In the data rows, zero lies at 4.5, halfway between 4 and 5.
Here are some points, each followed by its number:
[3 5 6 5 5 5 4 3 5 4 5 4 4 3 4 4 5 5 5 6 4 5 4] 0
[6 5 4 4 6 7 8 8 2 7 3 5 4 5 6 6 5 3 6 4 4 7 5] 1
[4 5 6 8 5 5 0 1 4 7 3 4 8 3 0 7 8 5 9 1 1 6 5] 2
[4 4 3 5 0 2 2 4 5 4 5 5 4 6 7 2 4 6 1 4 9 4 5] 3
[3 4 4 5 4 4 3 3 5 3 4 5 5 4 3 3 4 5 5 5 4 5 4] 4
[5 3 4 7 4 3 4 6 6 4 6 5 6 5 3 3 5 4 6 4 6 4 7] 5
[6 6 7 7 5 5 5 7 4 6 6 4 5 4 4 6 6 2 8 4 6 7 5] 6
[2 2 5 5 9 6 7 7 5 1 7 6 5 2 6 3 5 5 4 9 5 3 7] 7
[5 4 4 4 6 4 7 6 6 4 8 5 4 4 6 6 3 5 2 6 8 1 6] 8
[3 3 7 5 9 6 6 4 5 2 5 5 5 2 1 4 5 4 6 9 1 4 4] 9
[5 5 1 2 1 3 3 2 6 3 3 5 4 7 4 3 2 6 3 2 4 2 4] 10
[4 5 6 5 6 5 5 4 5 4 6 3 3 4 5 5 4 4 4 5 5 4 4] 11
[3 3 4 6 2 4 1 4 5 3 4 5 6 4 3 3 5 5 5 6 6 5 6] 12
[6 3 4 4 9 5 6 5 6 3 6 5 5 4 3 5 3 4 5 5 3 2 5] 13
[5 4 5 5 6 5 8 8 3 7 7 5 4 4 8 6 7 4 4 5 7 4 7] 14
[4 4 6 5 6 5 5 5 5 4 6 3 3 4 6 5 4 4 3 6 6 4 4] 15
[7 5 5 4 4 5 4 6 7 3 3 4 4 7 2 2 2 2 7 4 5 6 2] 16
[4 4 4 7 7 4 0 0 5 7 2 5 9 4 0 7 7 5 9 0 0 5 5] 17
[4 4 4 3 4 4 6 5 5 3 5 6 4 4 6 3 5 4 3 6 5 4 5] 18
[4 5 6 6 4 4 4 6 5 5 6 4 5 3 5 5 6 4 5 5 6 5 6] 19
[4 4 4 3 4 4 5 4 6 3 5 5 4 4 5 3 3 5 3 6 5 3 4] 20
[6 7 1 0 2 5 5 3 6 6 2 4 3 8 7 5 1 6 2 1 4 2 2] 21
[7 6 6 5 6 5 7 7 6 5 7 3 2 5 5 6 3 3 4 3 7 4 4] 22
[2 3 4 4 7 5 4 4 4 4 4 6 6 3 4 4 6 5 4 7 3 4 6] 23
[5 5 5 3 4 6 6 5 3 6 3 5 4 5 6 5 5 3 5 4 4 6 3] 24
[3 4 7 7 6 5 5 6 5 3 6 4 5 3 4 5 5 5 5 8 6 5 5] 25
[3 5 5 5 6 5 5 5 4 4 5 3 3 3 5 6 4 5 3 5 4 4 4] 26
[5 5 6 5 5 5 4 3 5 4 4 4 4 4 3 4 5 4 6 5 4 5 3] 27
[6 3 3 6 3 2 3 5 6 3 4 6 6 6 2 2 4 4 6 4 5 5 5] 28
[5 5 6 5 7 5 4 3 5 4 6 3 5 3 2 5 5 4 6 4 3 4 4] 29
[3 5 5 5 2 5 3 4 2 5 3 6 5 3 5 3 8 4 6 5 4 6 5] 30
[6 5 2 1 1 3 3 2 7 3 2 5 4 7 3 2 1 5 4 3 4 3 3] 31
[3 4 4 5 5 4 4 4 5 3 5 5 5 3 5 4 5 6 4 7 4 3 5] 32
[6 4 3 6 5 3 4 5 5 6 7 4 5 6 4 6 5 6 4 1 6 3 7] 33
[3 4 3 4 4 4 4 4 4 4 5 5 5 4 5 5 4 7 2 5 5 3 6] 34
[5 7 7 4 5 5 6 5 5 6 8 1 2 4 7 7 4 4 2 4 7 4 3] 35
[4 4 5 9 4 3 4 6 3 8 8 3 6 4 4 8 8 7 4 1 7 4 8] 36
[4 5 4 3 4 6 4 3 3 4 1 6 5 4 5 4 5 4 5 5 2 6 3] 37
[4 4 3 5 7 4 4 3 5 6 6 4 6 5 2 7 4 7 3 2 3 2 6] 38
[3 3 2 4 5 4 4 4 4 5 6 5 5 4 5 6 5 7 1 4 5 2 7] 39
[6 4 2 3 4 4 5 4 4 6 2 7 6 6 4 4 5 4 6 3 3 5 5] 40
[4 6 7 3 5 6 5 3 5 2 3 4 2 3 6 2 3 3 5 7 4 5 1] 41
Which two points above are nearest to each new point by angle? Their numbers follow each, nearest first.
[5 5 5 5 6 4 4 4 5 4 5 3 4 5 3 5 3 5 5 4 4 5 4] 29 27
[3 6 7 2 5 7 5 3 6 1 3 4 3 2 5 2 3 3 5 9 4 5 1] 41 0
[4 6 6 5 4 5 5 5 4 5 5 3 3 4 6 6 4 4 4 5 6 5 3] 35 15
[4 5 4 1 4 4 5 4 6 2 4 4 3 4 7 3 2 5 2 6 4 3 3] 20 18
[5 4 2 3 2 5 5 5 3 5 2 6 6 7 3 4 4 5 5 2 3 5 5] 40 10
[5 4 4 4 7 5 8 7 6 4 9 4 4 4 8 5 4 6 1 6 8 1 7] 8 14
[3 3 6 5 8 5 5 4 5 3 5 4 5 3 3 5 4 5 5 7 3 4 5] 9 7
[6 6 5 4 6 5 6 6 5 6 6 3 3 5 4 7 3 4 5 3 5 5 3] 22 35
[6 3 1 1 3 3 4 4 4 6 1 7 6 8 3 1 5 4 5 1 2 5 5] 40 31
[7 7 1 0 5 5 7 4 5 6 3 5 3 8 5 4 2 4 4 2 4 3 2] 21 31
[6 5 5 4 6 7 9 8 2 7 3 5 4 6 6 6 5 2 6 4 4 7 4] 1 24
[4 3 4 3 7 7 9 9 0 6 3 8 5 4 8 5 7 3 5 7 3 6 6] 1 14
[7 4 3 5 4 2 5 6 6 5 7 3 4 7 4 5 3 5 3 1 7 3 5] 33 22
[7 4 2 6 4 3 4 7 6 6 7 4 5 7 3 6 3 5 4 1 7 3 6] 33 5
[4 6 6 3 5 6 5 4 5 4 4 4 3 4 5 4 3 4 5 6 4 5 2] 41 27
[6 5 5 5 7 5 6 6 5 6 7 3 3 5 5 6 4 4 5 3 5 4 4] 22 35
[4 4 4 4 5 4 5 4 5 3 5 4 4 5 5 4 3 5 3 5 4 3 4] 20 34
[2 4 5 5 2 5 3 3 2 4 3 6 5 2 6 3 8 5 5 6 4 6 5] 30 37
[5 4 4 3 6 5 6 4 5 2 3 4 4 5 4 3 2 3 5 7 4 5 2] 41 16
[4 3 3 4 6 5 5 4 6 1 5 4 4 4 4 3 2 5 2 7 5 2 5] 20 32
[4 5 6 4 5 5 5 3 5 3 3 4 3 4 5 4 3 4 5 7 4 5 2] 41 27
[6 2 1 4 5 6 9 9 0 9 1 7 5 8 7 8 8 5 5 0 0 9 8] 1 40
[6 4 3 5 3 2 4 5 5 6 8 4 5 6 4 6 4 6 3 0 6 3 7] 33 36
[3 5 6 3 4 6 5 3 5 2 3 4 3 3 6 3 3 3 4 8 4 5 1] 41 0
[4 8 8 5 3 5 1 0 5 4 0 2 3 2 2 4 4 3 7 5 3 7 0] 27 41
[5 5 6 4 4 5 5 4 5 3 4 4 3 5 5 2 4 3 5 5 5 5 3] 41 16
[0 2 7 7 0 6 0 3 0 5 0 9 9 1 7 3 9 6 6 9 3 9 7] 30 12
[4 5 5 3 5 5 6 4 4 3 3 4 3 4 6 3 3 4 4 6 4 5 2] 41 20
[6 5 5 5 5 5 6 6 5 5 6 4 4 5 5 6 4 4 5 4 5 5 4] 22 35
[6 5 7 6 4 5 5 7 5 6 6 4 5 4 5 5 6 3 6 3 6 6 5] 6 19
[6 5 3 3 3 4 5 5 4 6 4 6 5 6 5 4 5 4 5 3 4 5 5] 40 21
[7 5 8 7 5 5 6 8 5 6 7 3 4 4 4 6 5 2 8 4 7 6 5] 6 22
[7 5 5 5 6 5 6 6 5 5 6 4 4 6 4 5 3 3 5 3 6 5 4] 22 6
[4 5 5 5 4 5 4 4 4 5 5 4 4 3 5 4 5 5 4 5 5 5 4] 0 30
[4 5 7 6 9 5 4 2 6 3 6 2 4 2 1 6 4 5 5 6 2 5 3] 29 9
[5 5 5 5 5 5 4 5 5 4 4 4 4 5 3 4 3 4 6 5 4 5 4] 16 27
[3 4 5 5 4 4 2 3 5 2 3 5 6 3 2 2 5 4 6 6 3 5 4] 4 12
[3 4 7 8 9 6 2 1 6 4 5 0 5 1 0 8 3 6 7 5 0 5 2] 29 27
[5 6 5 5 1 4 3 5 6 5 5 3 4 5 5 4 5 5 4 3 7 4 5] 3 19
[4 5 6 5 4 5 4 4 5 3 4 4 3 4 5 4 4 4 4 6 5 5 3] 41 0
[5 5 4 5 1 3 3 5 6 5 5 5 5 6 5 4 4 5 3 3 8 4 5] 3 10
[3 4 6 7 6 5 4 5 5 4 6 5 5 2 3 4 5 5 5 7 6 4 5] 25 7
[6 4 3 5 5 3 4 5 5 6 7 4 6 6 3 6 5 6 4 2 5 3 7] 33 38
[7 5 5 4 5 3 6 6 7 4 7 3 3 6 4 5 2 4 4 2 6 4 4] 22 35
[6 4 5 5 3 4 5 6 5 4 5 4 4 5 4 3 4 3 5 4 6 5 4] 16 28
[8 3 1 5 1 3 4 6 6 5 6 4 5 8 3 6 1 5 3 1 8 3 6] 33 10
[6 5 5 6 0 3 2 4 6 5 5 4 5 6 4 4 5 5 4 1 7 5 5] 3 33
[5 5 2 2 3 4 5 4 5 5 4 5 4 7 6 5 3 5 3 3 5 3 4] 21 10
[3 5 1 0 6 8 9 3 0 3 0 8 2 5 9 2 3 3 4 9 0 5 0] 37 24
